In the data rows, the value 128 means zero.
Here are some numbered points:
array([119, 162, 082, 158, 171, 140, 186, 130, 095, 119, 092, 077, 141, 163, 081, 044, 136, 134,
       093, 121, 113, 125, 161, 156, 116, 084, 065, 118, 097, 135, 163, 148, 115, 153, 131, 076,
       120, 154, 100, 168, 184, 155, 098, 129, 100, 139, 188, 112, 122, 198, 085]) 0
array([150, 158, 133, 155, 200, 119, 187, 168, 131, 135, 112, 141, 166, 146, 128, 104, 132, 135,
       215, 135, 083, 070, 163, 066, 108, 119, 084, 123, 168, 166, 149, 145, 139, 099, 185, 078,
       147, 164, 096, 057, 177, 153, 148, 094, 125, 155, 130, 123, 087, 170, 085]) 1
array([109, 121, 102, 165, 148, 123, 141, 136, 126, 131, 142, 100, 108, 141, 130, 123, 136, 136,
       153, 134, 108, 106, 136, 144, 110, 125, 107, 113, 147, 129, 162, 135, 109, 120, 154, 093,
       132, 164, 113, 155, 152, 130, 105, 135, 134, 126, 162, 133, 114, 117, 125]) 2
array([159, 140, 141, 114, 122, 118, 082, 118, 146, 149, 160, 139, 129, 092, 140, 174, 121, 122,
       166, 145, 123, 135, 115, 130, 137, 162, 204, 136, 098, 151, 099, 108, 112, 134, 140, 157,
       142, 116, 118, 084, 100, 131, 163, 109, 151, 084, 101, 132, 086, 096, 128]) 3
array([065, 107, 065, 244, 152, 148, 152, 149, 087, 090, 125, 059, 132, 170, 162, 034, 196, 196,
       073, 124, 105, 046, 192, 166, 095, 131, 043, 050, 255, 107, 189, 194, 139, 084, 135, 097,
       138, 144, 133, 191, 240, 075, 057, 137, 135, 194, 221, 111, 143, 162, 121]) 4
array([119, 131, 108, 127, 136, 118, 139, 088, 125, 115, 101, 082, 119, 138, 124, 134, 135, 149,
       117, 132, 113, 122, 118, 137, 112, 101, 129, 122, 116, 146, 137, 118, 133, 118, 120, 098,
       114, 129, 114, 137, 131, 116, 075, 120, 134, 169, 163, 138, 155, 153, 114]) 5
array([124, 115, 136, 147, 156, 145, 114, 111, 147, 105, 124, 114, 120, 138, 126, 117, 148, 125,
       142, 162, 138, 114, 126, 111, 117, 129, 122, 131, 152, 122, 116, 156, 111, 107, 120, 100,
       120, 136, 116, 131, 165, 122, 122, 113, 139, 134, 131, 125, 132, 110, 134]) 6
array([102, 114, 118, 142, 156, 144, 136, 125, 148, 106, 130, 099, 112, 160, 117, 106, 145, 131,
       123, 140, 123, 099, 127, 143, 103, 116, 104, 122, 147, 122, 154, 153, 112, 114, 133, 079,
       115, 156, 099, 164, 164, 117, 097, 122, 139, 137, 146, 144, 140, 123, 132]) 7
array([140, 131, 164, 088, 124, 140, 119, 131, 136, 141, 131, 149, 102, 111, 108, 138, 117, 129,
       132, 148, 149, 130, 117, 129, 134, 124, 158, 144, 100, 127, 130, 111, 120, 134, 127, 149,
       128, 127, 139, 120, 104, 136, 149, 108, 148, 075, 096, 130, 118, 103, 147]) 8
array([118, 128, 129, 132, 127, 123, 135, 137, 128, 123, 127, 132, 129, 142, 126, 137, 135, 121,
       121, 135, 147, 124, 114, 123, 131, 130, 119, 146, 136, 138, 144, 133, 136, 116, 139, 136,
       121, 128, 141, 129, 122, 111, 133, 125, 140, 135, 139, 123, 144, 127, 139]) 9
array([109, 129, 107, 181, 157, 128, 150, 156, 111, 127, 147, 110, 125, 135, 132, 114, 140, 132,
       157, 132, 106, 104, 155, 143, 115, 138, 109, 097, 170, 137, 160, 127, 122, 123, 165, 089,
       151, 163, 125, 155, 168, 129, 109, 115, 129, 143, 173, 137, 096, 125, 124]) 10
array([141, 138, 118, 091, 118, 095, 144, 147, 141, 140, 111, 145, 110, 115, 113, 109, 073, 165,
       152, 149, 105, 147, 145, 117, 159, 131, 170, 163, 095, 100, 141, 116, 113, 141, 116, 134,
       126, 140, 101, 061, 103, 138, 149, 125, 126, 099, 110, 117, 117, 135, 095]) 11
array([132, 130, 131, 124, 128, 127, 117, 127, 135, 133, 133, 130, 124, 118, 129, 141, 128, 125,
       135, 137, 130, 129, 124, 130, 132, 137, 146, 131, 122, 131, 127, 123, 125, 126, 130, 134,
       131, 124, 126, 124, 123, 128, 131, 124, 135, 117, 122, 129, 122, 118, 129]) 12
array([138, 141, 136, 108, 122, 121, 127, 121, 122, 134, 112, 138, 130, 117, 131, 138, 134, 130,
       121, 128, 142, 137, 121, 120, 136, 125, 139, 133, 110, 136, 121, 119, 139, 131, 119, 148,
       127, 109, 143, 106, 111, 132, 133, 119, 129, 125, 121, 120, 133, 143, 128]) 13
array([105, 092, 147, 119, 084, 100, 196, 161, 091, 131, 108, 124, 078, 101, 129, 122, 100, 206,
       087, 113, 096, 195, 134, 140, 141, 133, 151, 154, 105, 137, 111, 063, 114, 177, 120, 154,
       134, 132, 176, 095, 133, 129, 106, 086, 103, 067, 147, 081, 147, 145, 149]) 14
array([129, 133, 126, 122, 121, 127, 135, 135, 123, 133, 130, 133, 126, 131, 121, 121, 119, 124,
       123, 115, 129, 134, 129, 136, 131, 120, 122, 126, 120, 122, 129, 122, 129, 139, 128, 134,
       126, 129, 134, 138, 122, 137, 128, 135, 119, 120, 127, 128, 131, 131, 131]) 15
array([139, 144, 150, 103, 102, 153, 104, 089, 093, 144, 113, 157, 116, 100, 108, 125, 123, 096,
       095, 123, 180, 183, 134, 126, 148, 112, 131, 109, 118, 107, 098, 117, 125, 147, 086, 193,
       124, 079, 191, 132, 108, 151, 161, 123, 107, 110, 113, 128, 120, 128, 157]) 16
Which five points above are nearest to each new point by angle? Their numbers follow each, nearest first.
array([149, 133, 135, 099, 131, 135, 127, 117, 144, 128, 128, 133, 128, 132, 118, 128, 130, 128,
       120, 126, 126, 116, 121, 135, 126, 121, 137, 137, 114, 130, 127, 128, 135, 129, 121, 130,
       120, 120, 116, 127, 111, 128, 129, 132, 137, 117, 106, 122, 140, 131, 122]) 8 13 11 12 3
array([121, 118, 130, 116, 101, 120, 145, 173, 130, 146, 144, 155, 124, 133, 131, 130, 109, 146,
       128, 110, 114, 122, 134, 143, 144, 142, 127, 156, 133, 125, 144, 124, 145, 136, 152, 138,
       143, 142, 128, 111, 106, 118, 150, 145, 139, 090, 103, 120, 129, 114, 133]) 11 8 14 15 3
array([141, 125, 112, 133, 142, 109, 153, 130, 146, 128, 132, 114, 156, 137, 144, 145, 130, 148,
       158, 124, 072, 081, 131, 122, 113, 135, 137, 132, 139, 149, 144, 133, 148, 111, 147, 089,
       138, 147, 079, 103, 141, 116, 100, 133, 151, 154, 120, 127, 116, 144, 086]) 1 2 10 5 7
array([136, 138, 089, 161, 140, 105, 131, 125, 113, 140, 122, 108, 151, 114, 159, 134, 163, 143,
       124, 123, 111, 122, 162, 138, 124, 138, 124, 092, 155, 151, 152, 133, 163, 107, 140, 116,
       141, 105, 127, 108, 161, 108, 096, 134, 151, 159, 167, 124, 117, 162, 094]) 4 10 5 1 2
array([150, 160, 100, 150, 133, 114, 095, 136, 121, 155, 142, 128, 133, 110, 108, 111, 122, 101,
       174, 141, 108, 148, 155, 159, 138, 119, 138, 099, 119, 092, 140, 137, 099, 139, 137, 139,
       133, 125, 100, 109, 148, 160, 135, 167, 118, 092, 132, 127, 074, 140, 096]) 11 3 2 12 10
array([138, 125, 116, 132, 166, 110, 142, 135, 147, 123, 144, 113, 158, 143, 153, 130, 152, 157,
       156, 138, 077, 072, 136, 126, 111, 144, 133, 124, 139, 167, 148, 142, 147, 111, 155, 089,
       139, 139, 085, 111, 146, 113, 105, 127, 151, 146, 131, 116, 111, 143, 089]) 1 10 2 7 4
array([138, 126, 142, 106, 120, 126, 127, 128, 137, 134, 134, 143, 123, 122, 126, 151, 119, 115,
       135, 130, 135, 126, 112, 125, 135, 137, 147, 147, 111, 139, 124, 116, 131, 128, 128, 145,
       130, 126, 138, 123, 104, 128, 139, 122, 137, 113, 109, 132, 130, 108, 136]) 8 12 3 13 16
array([110, 142, 139, 171, 151, 138, 137, 126, 122, 123, 115, 139, 081, 158, 061, 093, 121, 080,
       090, 166, 217, 177, 116, 116, 147, 091, 105, 178, 104, 112, 152, 142, 063, 143, 104, 144,
       093, 123, 163, 159, 130, 155, 160, 099, 109, 073, 171, 103, 156, 135, 182]) 16 9 15 8 0
array([128, 129, 121, 134, 138, 125, 126, 108, 131, 117, 118, 115, 132, 132, 123, 126, 131, 118,
       127, 131, 132, 137, 120, 119, 124, 119, 128, 133, 118, 126, 115, 131, 116, 133, 110, 122,
       119, 121, 121, 131, 129, 143, 119, 127, 118, 148, 142, 123, 137, 142, 129]) 5 0 6 7 16
array([116, 136, 114, 159, 140, 117, 142, 146, 116, 129, 127, 118, 121, 133, 131, 138, 137, 125,
       138, 131, 133, 112, 131, 132, 125, 128, 122, 116, 147, 146, 150, 120, 131, 113, 151, 114,
       139, 141, 140, 140, 145, 125, 112, 116, 140, 151, 159, 143, 126, 127, 137]) 10 2 4 7 1
array([124, 140, 108, 140, 116, 138, 134, 151, 107, 143, 155, 128, 133, 138, 120, 115, 115, 097,
       130, 100, 116, 115, 141, 146, 111, 124, 109, 095, 138, 129, 151, 122, 143, 135, 149, 123,
       145, 146, 140, 176, 125, 138, 127, 145, 112, 140, 136, 155, 103, 129, 144]) 10 15 2 4 0
array([132, 126, 129, 119, 097, 113, 133, 132, 119, 138, 143, 134, 134, 112, 140, 162, 113, 124,
       134, 108, 123, 142, 110, 134, 146, 144, 157, 141, 117, 133, 113, 111, 129, 138, 130, 145,
       129, 124, 120, 114, 098, 126, 139, 137, 129, 122, 110, 137, 130, 116, 135]) 3 12 13 8 11
array([120, 125, 119, 146, 135, 131, 134, 124, 124, 121, 127, 113, 127, 135, 133, 117, 141, 136,
       124, 127, 124, 122, 134, 133, 123, 129, 116, 113, 143, 129, 135, 136, 126, 122, 130, 112,
       130, 132, 123, 139, 148, 122, 115, 128, 130, 146, 144, 127, 130, 133, 125]) 4 7 10 2 0
array([139, 132, 139, 105, 113, 135, 120, 125, 130, 133, 130, 138, 115, 121, 114, 122, 121, 126,
       122, 131, 132, 139, 128, 139, 138, 129, 138, 134, 111, 121, 121, 123, 121, 140, 118, 140,
       127, 123, 129, 126, 114, 140, 139, 128, 125, 094, 109, 125, 123, 123, 129]) 8 16 3 11 12
array([135, 125, 134, 117, 141, 141, 127, 118, 138, 123, 133, 120, 121, 134, 122, 124, 130, 123,
       135, 129, 120, 111, 129, 123, 111, 124, 129, 121, 125, 132, 124, 129, 127, 127, 128, 115,
       129, 132, 122, 143, 129, 138, 125, 123, 124, 131, 121, 133, 121, 124, 127]) 7 6 2 1 5
array([127, 131, 151, 131, 110, 141, 134, 148, 092, 138, 107, 152, 138, 116, 151, 121, 144, 136,
       093, 087, 157, 152, 147, 117, 143, 125, 098, 095, 160, 125, 120, 128, 163, 129, 125, 169,
       146, 098, 190, 126, 139, 113, 142, 124, 110, 130, 120, 124, 118, 142, 143]) 16 13 15 14 4
array([134, 126, 128, 117, 122, 116, 132, 135, 134, 128, 125, 136, 120, 125, 115, 121, 114, 140,
       140, 136, 124, 136, 133, 125, 135, 129, 139, 154, 111, 117, 125, 122, 119, 137, 124, 131,
       127, 135, 113, 106, 118, 138, 143, 128, 121, 103, 118, 114, 123, 123, 122]) 11 8 3 14 12
array([129, 128, 137, 141, 140, 121, 147, 135, 116, 138, 124, 119, 110, 118, 130, 136, 125, 137,
       138, 143, 136, 128, 127, 127, 128, 130, 133, 124, 133, 148, 144, 115, 126, 123, 141, 119,
       137, 143, 140, 132, 139, 128, 123, 107, 136, 125, 158, 136, 117, 120, 139]) 10 2 1 14 9
array([089, 104, 101, 189, 153, 138, 143, 142, 114, 110, 124, 099, 123, 150, 143, 091, 164, 149,
       108, 112, 118, 115, 151, 148, 106, 129, 082, 064, 188, 119, 156, 162, 125, 098, 137, 086,
       129, 134, 125, 159, 190, 100, 091, 127, 131, 166, 170, 129, 132, 143, 131]) 4 10 7 2 0
array([104, 136, 139, 136, 140, 134, 125, 127, 115, 132, 117, 122, 097, 142, 089, 117, 121, 095,
       118, 145, 171, 145, 122, 133, 134, 103, 104, 132, 121, 115, 131, 135, 093, 134, 127, 133,
       113, 133, 144, 150, 128, 141, 138, 115, 125, 109, 145, 129, 128, 122, 157]) 16 15 8 9 0
array([116, 122, 121, 133, 134, 127, 113, 121, 143, 115, 129, 125, 139, 140, 126, 130, 132, 111,
       135, 132, 125, 115, 117, 119, 124, 134, 128, 135, 136, 123, 126, 145, 123, 120, 126, 120,
       120, 129, 112, 135, 127, 120, 131, 139, 134, 147, 125, 133, 132, 119, 126]) 6 7 9 2 4
array([140, 121, 135, 121, 109, 112, 125, 141, 141, 131, 140, 148, 152, 113, 148, 145, 114, 127,
       141, 125, 111, 138, 117, 111, 143, 158, 150, 159, 122, 138, 115, 117, 128, 132, 125, 140,
       128, 125, 119, 103, 103, 129, 154, 141, 130, 122, 112, 129, 127, 106, 124]) 3 12 11 8 13
array([144, 138, 159, 105, 131, 131, 128, 107, 122, 144, 125, 133, 127, 113, 132, 161, 107, 114,
       160, 119, 126, 125, 102, 102, 113, 127, 143, 110, 097, 144, 090, 099, 135, 136, 129, 133,
       137, 129, 138, 136, 111, 162, 132, 118, 108, 152, 111, 155, 103, 119, 142]) 3 13 12 8 16
array([129, 133, 144, 124, 141, 139, 159, 144, 109, 134, 128, 130, 113, 127, 132, 116, 124, 145,
       149, 135, 123, 098, 151, 113, 109, 122, 110, 098, 152, 129, 140, 130, 144, 122, 145, 114,
       149, 145, 150, 145, 154, 141, 129, 104, 118, 151, 140, 150, 103, 122, 131]) 10 1 2 4 7
array([099, 146, 160, 151, 173, 153, 166, 149, 084, 123, 116, 123, 126, 143, 137, 113, 136, 137,
       159, 125, 126, 091, 162, 100, 099, 114, 076, 067, 179, 146, 135, 134, 154, 107, 163, 099,
       154, 158, 156, 152, 184, 135, 102, 100, 107, 172, 158, 163, 090, 141, 138]) 10 4 1 2 7
array([139, 150, 104, 130, 144, 112, 128, 145, 131, 146, 128, 132, 155, 141, 124, 125, 140, 123,
       141, 126, 115, 105, 149, 135, 129, 125, 114, 123, 132, 143, 169, 145, 152, 108, 153, 125,
       127, 135, 108, 107, 139, 108, 131, 144, 152, 135, 132, 125, 131, 155, 101]) 1 10 4 0 2
